[ 89  92 171  90  82 191  78  80  85] = K
[107 155 160  91 120 157 141 133 118] = Z
[128  82 117 145  92 120 141 135 120] = W
asked: [128  82 117 145  92 120 141 135 120]  W
asked: [ 89  92 171  90  82 191  78  80  85]  K
asked: [107 155 160  91 120 157 141 133 118]  Z

[111  74 159 153 134 162  84 126] = V
[126 125 121 181  97 128 159 135] = S
[153  97 139 172 115  96 104 135] = M
common M V:   [153]
asked: [126 125 121 181  97 128 159 135]  S

[178 159 159 121 158  86 172] : Q
[137 131 165 121 129  86 153] : N
[158 122 159 132 108 122 153] : H
[136 122 159 165 158 158 114] : X
asked: [136 122 159 165 158 158 114]  X
common X N:   [165]
asked: [178 159 159 121 158  86 172]  Q
common N H:   [153]
common H N:   [153]
common N X:   [165]

[156 116 129 126 161 127] : Let
[161 116 115 118 128 114] : dugu
[115 116 129 161 194 160] : rovop
asked: [161 116 115 118 128 114]  dugu
asked: [115 116 129 161 194 160]  rovop

[162  95 104 137  97] : logik
[153 157 108 144 143] : gapi
[188 164  98 134 114] : gabiz
[184 170  95 130 132] : bupi
[167 162 101 146 137] : tora
[160 133 109 136 143] : fiku
[177 168  99 138 136] : voseb
[176 170  96  96 131] : dur
[136 170 133 149 125] : gumi
[166 162  96 143 139] : vezof
[152 153 115 132 137] : sibip
[186 168  98 146 116] : vige
common dur vezof:   [96]
common vezof dur:   [96]
common logik sibip:   [137]
asked: [136 170 133 149 125]  gumi
common sibip tora:   [137]

[ 90 171 145 134 125 167 152  89 103 170 124 174 155 182 138]  nar
[110  98 107 134 100 118 103  99 102  95  98  91  97 107 167]  Goze
[ 98  74  68 116  73  94  93  97 116 100 115  71  73  84  91]  sif
[ 56 106  82 166  57 108 118 119  76 122  91 118  89 138 104]  demuf
[126  69  87 101  82  78  87 117 121  78 108  62  76  73  98]  neron
asked: [126  69  87 101  82  78  87 117 121  78 108  62  76  73  98]  neron
common neron Goze:   [98]
asked: [ 90 171 145 134 125 167 152  89 103 170 124 174 155 182 138]  nar

[166 103  81 113  98 103 115 129 165 123 140 122 114  72 116 140 170] : fivi
[ 97 110 157 125  76 116 124 107  77 139 102 135 124 123 136 127 115] : ganiv
[128 124  79 140 146 136  58 131 142 135  98 113 123 149 132  90 141] : kame
asked: [166 103  81 113  98 103 115 129 165 123 140 122 114  72 116 140 170]  fivi
asked: [128 124  79 140 146 136  58 131 142 135  98 113 123 149 132  90 141]  kame

[155 181 119 164] : vez
[104 166 131 182] : zinis
[180  72  86 139] : komi
[183  65  73 119] : palu
[108  64 153  78] : Lem
[181  67  65 122] : fital
common vez fital:   [181]
common palu fital:   [65]

